(in the rows, 128 means zero)
The rows of A fall into several groups, which share some directions, and each row is roughly a mix of its group's hidden directions, except one row that fits no group.
A:
[[ 99 160  95 142 110 126  79 131 108 142]
 [103 120 149  94 120  87 131 110  83 115]
 [108 139 106 161 107 119  78 117 121 164]
 [130 109  94 144 144 108  79 161 128 152]
 [107 129 153 114  87 179 153 118 134 145]
 [131 176 140 149 108 121 145 139  77 144]
 [129  79 139 108 150  74 143 129 136 124]
 [135  87 153 123 107 126 180 150 150 135]
 [159 112 106 124 119 167 131  93 102 165]
 [153 124 145  74 126 129 103 102  91 129]
 [113  84 131  85 140 121  90 145 150 118]
 [ 97 116 127  83 137 116 139  87 121 165]
 [ 91 124 129 158  96 107  95  94 109 142]
 [126  69 135 105 132 142 161 137 145 100]
 [124 124  86  93 111 134  86 101 120 152]
 [147 158  97 174 110 110  92 120 118 121]
 [140  90 166 136 122 111 159 170 144 115]
 [129 115 128 164 106 118  86 131  76 132]
 [ 92 135 148 112 136 151 100  99 145 173]
 [154 134 158 166 104 144 115 104  84 126]
 [130 123 151 125 104 159 182 160 136 150]
 [161  88 116 147 106 122  97  91 142 110]
 [127 118  90  85 130 120 168  95 108 130]
 [125 114  86 102 144 161 170 131 143 151]
 [172 149 156 151 160  88 129 119 121 138]
 [108 120 121  90 127 160 156 123 143  78]
 [135 148 139 175 139 156 109 109  85 113]
 [113  93 164 102 147 106 158 144 141 159]
 [ 95 165 149 121  99  94 104 153 120 145]
 [116 159 177 126  95 100 120 149 104 133]
 [137 139 111 155  95 159 124 157  88 156]
 [176 103 153 143 102 146 135  97 100 123]
 [114 113 149 137  98 107 142 158  98 175]
 [144 110 127 176 144 152 160 128  86 129]
 [148 103 147 167  84 106 148 153 143 124]
 [140 149 161 166 139 115  90 117 101 156]
 [127  83 111 111 121 166 117 146 116  85]
 [134 129  99 133 136 168 160 102 172 111]
 [ 92 173  89 132 116 143 151 126 114 104]
 [129 114 132  86 108 177 143 164 136 139]
 [153 106  95 116 104 166 132  94 109 153]
 [146 130 119 157 131 146 126 113 116 196]
 [ 76 136  98 140  98 119  97 125 126 156]
 [149 102 131 116 133 115 163 156 115  74]
 [135 173 141 137 145  91 128 117 151 172]
 [119 110 174 138  94 122 128  94  91 115]
 [111 162  95  94 150 140 152 143 156 103]
 [122 119 116 103  77 106  82 111 130 115]
 [108  71  86 141 135 121 126 151 130 110]
 [148 106 134 133 154 147 192 141 147 129]
 [112 136 129 161 134 154 175 148 129  86]
 [126 128 108  81 135 156 174 120 105 108]
 [119 106 160 116 146 125  97 133 128  69]
 [152 120 167 116 107 119 107 110  99  82]
 [ 88 175 155 132 136 109 119 161 114 114]
 [154 111 162  92 141 147 118 109 174 131]
 [115 123 143  97 118 159 183 135 128 159]
 [135 140 127 112 185 129  83 107 108 127]
 [122 119 131 131 135 126 190 162 162 143]
 [152  94 153 111 130 125  79 147 136 161]
 [134  97 136 156 110 129  89 111 167  95]
 [137  84 109 156 135 133 127 110 175 155]
 [ 82 145 100 134 112 116 143 163 162 146]
 [136 118 147 149 118 170 145 155 174 152]
 [142 171 107 155 153 108 118 154 113 165]
 [106 126 158  99 150 145 156 145 137 177]
 [126 168 120 158  98 137 143 143  90 161]
 [137 132 123 192 130 166 136 113 106 118]
 [110 165 108 120 148 122 111 105 113 182]
 [185 153 130 113 161 147 112 154 130 124]
 [102 145 162 103 117  89 133 163 139 100]
 [145 120 173  97 105 125 168 140 112 102]
 [168  98 149 154 115 102  94 100 139 133]
 [112  88  79 141 116 152 105 154 118 118]
 [145  97 139 158  87 118 158 141 160 148]
 [127 123  91 163 118 150 183 138 134 140]
 [145 102 122 149  74 109  96 104 142 131]
 [145  96  96 148 136 140 151 166 149 162]
 [116 103  93 120 123  98 114 133 186 131]
 [127 158 119 109 148  97 133 140  70 112]
 [156 130 135 183  97 106 126 161 135 123]
 [100 135 187 124 100 123 113 138  98 116]
 [130 156 124 163 124 168  79 124 150 127]
 [113  96 169 135  95 129 140 127 161 163]
 [142 114 152 184 111 127 136 124 133  83]
 [ 92 127 110 150 119 106 182 121 146 150]
 [140  93 135  93 155 134 102 123 148  83]
 [160 124 121  95 152 170 136 140 148  91]
 [121 171  91 126 152 127  94 102 108 148]
 [130 150 136  81 137 142 172 166 137 126]
 [125 124  86  96 132 167 138  84 137 116]
 [145 161 135 182 114 133  96 158 128 121]
 [153  99  94 166 138 153 112  91 135 127]
 [129 151 128 120 126 150  87 100  74 119]
 [138 105 165 154 138  87 119 169 138 116]
 [125 123 133 136 108 167 164  83 137  96]
 [118 129 120 118 122 127  86 109 115  65]
 [ 91 124 127 166 101  95 144 107 122 163]
 [106 126  93 138 111 136 155 168 134 173]
 [129  77  96 162 139 107 120 153 134 150]
 [103 142 135 130 100 139 124  99 135 191]
 [167  94 133 169 106 151 155 108 130 121]
 [138 128  95 145 139 138 188 164 126 128]
 [153  95 159 109 123  97 161 143 162 121]
 [121 105 145 130 113 136  87  88 107  87]
 [162 123 115 164 149  85 119 163 131 109]
 [150  99 126 134 174  99 139 162 157 133]
 [ 99 158 138 155 129  90  87 145 139 149]]
One row of each group comes first, with its name. Which group is each row after those in?
[120 196 120 119 124 136  94 116 111 120] : P
[115 143 140 132 106 187  98 112 137  99] : E
[156 107 136 142 165 106 125 124 159 176] : J

[110 109 144 127  93 127  76 128 116 166] : P
[154 124 149 165 136 151 176 134 119 160] : J
[157 108 109 129 115 177 160 104 106 145] : J
[101 149 132  99  93 163 145  98 101 141] : E
[121 140 166  85  86 105 138 147 112 122] : J
[165 166 157 107 121 158 141 154 109 147] : P
[122 125 126  88 178 131 167 150 146 119] : J
[141 173 112 167 140 109  95 148 110 142] : E
[122 134 169 172  95 115  93 143 135 137] : E
